Where one turn sends some rows of the set: a few examples, then the rows asked
K834: [-10.1   9.1  -1.4  11.6 -18.9  -9.1   2.3  -1.5   8.4  29.8  -2.2   6.5
  -4.9  -5.2  -5.6 -14.4  -0.7   4.1  22.7   8.0  20.1 -19.1  10.3  17.4
  11.8]
K503: [ -0.7  11.1   7.3  -3.8 -11.3   1.9  -9.5  -9.6   7.6   5.9 -17.8  -6.4
  -5.0  24.8 -11.5  18.3  -3.9  22.1 -10.3   9.6  -6.5 -10.4 -19.6   4.6
 -10.4]
K709: [  0.2   8.9  10.2   4.1 -23.8  -9.8   7.2  -1.1  -1.2  42.2  -3.7   7.8
  -1.7   5.0  -3.4  -6.5  -2.0   0.1  21.0   8.0  27.1 -12.8   5.2  18.1
  -0.9]
K840: [ -8.3  -5.8  -2.1   5.9  11.5 -10.4 -17.8   3.3   6.1   8.9  -3.6  -0.2
   3.0  15.4   6.5  -0.7   4.1   8.6  -1.4  35.1  -6.1  -6.5  15.2  -8.0
 -19.8]
K444: [ -2.5  13.1  -0.1  -8.9 -19.2  -6.8  -7.9   6.3  25.3  -1.9  -6.1  -1.6
  -5.7  18.2   5.1   3.2  15.4  18.1  -6.3   3.5   7.0  10.8  -2.7 -32.6
  -7.2]
K57: [  1.8  15.4   1.8  -4.7 -17.1  -7.2  -9.6  11.0  20.4  -7.1  -3.9   1.1
  -8.4  11.4  11.5  -4.3  14.9  18.2  -7.1   0.9   4.8   5.8   3.0 -31.7
  -4.9]
K47: [-10.7  -1.5  10.2   1.8 -23.3   6.2   2.8   9.7   7.6  20.8 -18.2  -5.7
  21.5   3.3 -14.2  -5.7   5.5 -13.0  17.5  24.4  20.0  -3.4  19.7  -5.9
   9.3]
K596: [ -9.0  -1.5  13.7   3.0 -22.3   3.6   2.3  13.6  -0.7  18.7 -17.9   2.9
  18.2  -1.8  -6.8 -14.4   7.0 -15.1  15.2  22.8  15.0  -5.8  26.0  -5.1
   4.9]
K109: [ 13.4  -7.7   1.7   5.3 -19.4   0.3   2.8  10.7   3.2 -10.7 -25.3  16.8
   7.8  19.2  -8.2  -3.4 -17.4   5.3  -5.0  24.3  -5.5  17.6  -6.4 -11.8
  -2.7]
K966: [-14.2  -1.9   8.3   3.3 -22.4   4.5   1.2  11.9   6.8  16.9 -17.6  -1.7
  18.0  -2.5 -11.4 -12.8   7.0 -12.8  16.9  23.7  15.1  -6.3  24.3  -5.7
  10.8]
K213: [ -7.4  -1.8  -4.6  -3.3   4.9  -8.1 -23.3   5.9  13.4   9.7   2.8 -15.6
   2.8  21.2   8.4   4.1  -0.2  15.5   4.8  37.1   3.6  -5.4   9.2  -8.1
  -3.6]
K737: [  2.2   7.0   4.8 -10.8  -7.3   8.7   5.9  -2.3  13.6   2.4  -9.3  15.2
  -3.2  -5.3   4.1 -12.1  -5.8  16.1  16.3   2.9  28.6  -5.9   1.7  27.9
  -4.0]
K294: [ -1.7   3.1   4.1 -20.7 -13.3   7.0   8.1  -7.7  17.9  12.2 -11.3  13.8
  -1.4   5.0  -2.0  -2.3  -4.4  16.0  17.8   5.9  30.3   1.6  -5.2  26.6
  -8.1]
K401: [-12.4  -1.4  -4.3  10.4 -21.3  -6.8  15.6 -15.9   7.0   8.9   2.7  -0.5
 -10.4  -0.1  -7.3   3.9 -13.5   0.0  12.9   5.4   1.1  -4.2  -2.6 -24.8
  19.4]
K143: [-13.1   3.5  -0.9  12.9 -17.4  -8.5   9.6 -10.5  10.0  38.0 -10.1  11.5
   1.1   1.9 -17.0  -4.3   1.4  -1.4  19.0   8.9  18.0 -12.8   5.2  16.8
  -4.8]
K746: [  5.1  -0.5   8.1   1.2   7.7  -6.3 -15.8   4.9   3.2  17.3  -2.0 -12.6
  10.4  26.3   6.8  10.2  -0.9   9.0   0.0  35.5   7.6  -2.1   6.2  -6.8
 -20.2]
K241: [-12.7  -4.5  11.4  -2.2 -25.8   3.5   5.0   8.6   4.5  25.9 -20.1   0.1
  20.9   5.6 -14.3  -5.5   7.9 -15.5  15.9  24.4  16.9  -0.5  20.1  -6.0
   2.0]
K891: [ -0.3  12.7   7.0   6.1  -5.7  -1.2 -13.4  -0.5  -1.2  -7.9 -14.5   4.9
 -13.6   6.9   1.5  -2.4  -2.4  22.5 -12.3   6.0 -16.1 -21.1  -4.9   5.8
  -6.8]
K369: [  2.3  11.1   6.5  -2.5 -15.4  -9.0  -2.8   7.1  12.8  -1.0 -10.0  12.2
  -6.4  13.3   8.2  -2.5  18.2  11.6 -12.0   1.4   0.4   9.1   3.6 -31.7
 -22.2]
K322: [ 17.6  -2.8   2.4   0.5 -22.6   1.1  -2.5  16.8   4.8 -13.7 -18.7   7.5
   6.0  19.0  -1.8  -5.0 -20.7  10.8  -0.8  24.6   1.0  15.0  -7.2 -11.1
  11.1]
K677: [  6.8  -8.2  -3.8  -3.6 -24.5  -4.0  -3.5  14.7   5.6 -13.8 -19.6  18.4
  -0.1  16.3  -1.0 -11.1 -16.3  10.0  -1.3  25.2  -8.6  15.7  -2.3 -12.6
   9.2]
K456: [ -2.0  10.6   4.3  17.8 -15.0  -3.7   7.5  -5.1   7.6  32.9  -6.5   1.2
   3.4  -0.3 -11.6  -4.8  -2.9   0.9  20.2   7.4  26.9 -16.7   4.0  18.6
   4.3]
K696: [ -8.7  -2.3   3.4  -3.4 -30.8 -13.5  15.2  -9.3  -5.7  16.8   7.3   7.9
 -16.6   2.5   5.9  -1.8 -12.6  -0.8  13.2   4.8   0.2  -2.1   1.0 -24.7
  15.8]
K126: [ -1.0  10.7  12.2 -21.7 -23.2  -8.3 -14.5   1.1  -5.8  10.1  -8.8   5.2
 -18.6  23.1   9.6   4.2  -2.0  24.3  -7.6   7.9  -9.8 -11.4 -10.9   4.1
  -6.6]
K560: [ -7.6   5.7   4.7  10.8 -19.1 -12.3   7.4  -3.4  -0.7  36.0  -6.3  17.7
  -4.7  -3.4  -4.3 -14.1   1.4  -1.9  18.8   7.3  16.1 -16.4  11.9  17.9
  -3.8]
K434: [ 16.8  -4.6   3.9  -6.6 -27.0  -0.8  -1.3  15.9   3.2  -7.9 -18.5   9.1
   5.4  24.4  -1.1  -2.8 -20.0  10.0  -0.6  25.2   2.0  18.8  -9.0 -12.0
   8.5]
K658: [ 13.2  18.7   9.5   5.5 -11.1  -1.3  -3.9   9.7  16.7  -5.6  -8.2  -4.1
  -0.1  13.5   6.7   2.6  12.7  14.1 -10.8   0.2  11.5   6.4  -1.8 -29.7
 -13.3]
K990: [-13.6   5.1  -1.3  -0.8 -26.1 -11.7   4.4  -6.4  10.6  40.7  -3.3   6.7
  -3.8   5.8  -9.4  -5.3   0.4   3.5  23.9  10.4  22.8 -11.6   3.7  16.0
   6.3]
K371: [ -0.9  11.2   1.6   3.8 -10.9  -5.7  -2.0   2.6  21.0  -4.2 -13.2   6.6
  -2.2  13.1   0.1   2.7  18.0  12.3 -12.6   2.1   0.8   8.9   0.4 -31.8
 -21.2]
K889: [ -7.8  -0.6  15.3  -4.8 -27.6   2.3   1.9  15.6  -1.6  23.6 -14.9  -0.1
  16.6   2.5  -4.0 -12.8   6.5 -13.3  17.6  23.0  19.1  -4.0  24.1  -5.1
   8.2]
K922: [  3.3   1.9   8.6   7.4 -23.6  -3.3  20.7 -14.9  -1.1  19.2   1.9  -6.0
  -3.1  10.1  -6.3  14.7 -17.3  -2.8  11.2   5.3  11.6   0.5 -10.0 -23.3
  11.2]
K765: [ -4.0   2.4   3.1 -18.7 -12.0   2.7   6.3  -3.2  11.3   6.4  -9.9  23.8
  -8.0  -3.7   6.0 -14.5  -2.7  14.9  16.1   3.9  22.5  -3.1   3.9  26.2
  -8.7]
K94: [ -9.4  -7.8  -0.6  -3.9   5.4 -13.5 -16.7   2.3   3.9  16.4  -2.9   2.0
   2.3  22.2   7.9   2.5   5.0   8.4  -0.6  36.6  -5.5  -2.3  12.9  -8.4
 -24.1]
K937: [ -4.5  -1.7   0.0  -9.7   1.1 -11.7 -23.5  10.0   6.1  13.0   6.0 -10.6
  -0.9  21.6  16.1  -0.4   0.5  15.0   4.9  36.6   3.4  -5.2  11.9  -8.2
  -5.7]
K866: [ 12.1  16.4  12.0  -5.1 -17.3  -4.5  -3.0   9.1  13.6   2.2  -7.7  -1.4
  -1.2  20.6   8.2   6.1  13.3  13.6  -9.7   1.2  12.2  11.3  -3.9 -30.4
 -17.6]
K556: [  0.4   2.0   7.9 -19.2 -12.4   4.6   9.9  -6.3   9.9  13.2 -12.9  22.9
  -3.7   2.5   2.6  -6.7  -3.0  11.6  15.0   4.3  26.5   0.9  -0.3  26.7
 -16.5]
K727: [  8.4   1.7  10.6   4.2   9.4  -6.3 -17.3   9.8  -2.4  12.6   0.7 -10.0
   7.2  20.3  13.5   2.9  -1.4   8.9  -0.9  33.8   6.1  -6.3  11.2  -5.9
 -18.5]
K549: [ -4.4  14.1   1.2   3.6  -7.6   2.2 -15.0  -5.8  11.1  -6.4 -14.4  -7.3
  -9.5  13.7  -7.7   8.0  -4.6  26.0  -8.5   8.6  -9.9 -17.8 -13.3   4.8
   0.9]
K547: [  9.2  15.4  17.1  -5.5 -13.5  -4.0 -13.2   5.1 -11.2   1.1 -10.1   4.9
 -15.8  14.2  11.7  -1.0  -4.2  21.8 -11.3   5.1  -9.9 -17.3  -6.8   6.2
  -9.5]
K409: [ 15.4  -7.4   5.1   0.3 -23.0  -2.4   2.2  13.9  -2.3  -8.8 -23.2  20.5
   5.2  19.8  -2.6  -6.5 -16.6   4.8  -4.9  24.1  -5.8  18.1  -4.4 -11.7
  -3.3]
K732: [  9.4   5.2  13.5  10.6 -22.2  -5.4  17.8  -5.6 -11.8  12.4   6.4  -0.6
  -8.8   0.1   7.2   0.6 -17.9  -3.2  10.0   1.5   9.3  -6.5  -1.1 -21.0
  13.9]
K652: [  3.8 -10.3  -5.8  -5.8 -25.3  -3.4  -2.1  11.2   9.8 -10.8 -21.6  16.6
   1.7  20.6  -6.2  -6.3 -16.0   9.8  -0.7  26.0  -7.9  18.4  -6.1 -13.5
   7.5]
K313: [ -8.9   0.9  -2.7 -13.4  -8.4   7.1   7.6 -11.0  22.7   6.4 -14.5  17.2
  -2.2  -0.4  -6.8  -5.1  -3.2  15.4  16.5   5.7  24.4  -1.0  -2.0  25.8
  -8.4]
K925: [ -0.4   3.9   3.0  -4.9  -3.4  10.0   9.6  -8.3  16.4   2.5 -14.7  17.3
   0.4  -4.4  -4.4  -7.1  -4.7  12.8  14.1   3.8  25.6  -4.3   0.4  27.6
 -11.5]
K621: [-14.8  -4.6  10.5  -9.0 -29.3   0.7   2.2  11.4   2.7  26.1 -16.6   2.3
  16.2   5.3  -7.8 -10.5   8.7 -13.2  17.8  24.8  15.9  -1.1  22.5  -6.4
   6.3]
K274: [ -2.2  -0.5   5.4  21.2 -14.5  -6.5  21.5 -14.1  -6.6   8.7  -1.9   9.4
  -7.7  -4.9  -4.5   0.1 -12.8  -6.9   5.9   2.6  -2.5  -6.5   2.2 -22.3
   3.1]
K329: [ -4.6  -5.6   8.4   4.6 -24.6 -10.9  23.7 -17.2  -8.4  22.6  -1.8  12.4
  -8.7   7.5  -4.3   7.2 -11.4  -7.6   7.7   4.4  -0.4   2.2  -3.2 -23.9
  -3.1]
K315: [ -7.1   6.3   8.1 -16.6 -19.2  -6.2  -9.7  -8.6   1.8  12.9 -16.4   5.8
 -12.0  27.4  -4.9  13.3   0.0  21.1 -10.0   9.7 -12.3  -7.2 -16.0   3.3
 -16.0]

K727 goes to K937
K866 goes to K444
Now find these:
K47 goes to K966
K709 goes to K990
K556 goes to K294
K677 goes to K409
K329 goes to K922
K503 goes to K549

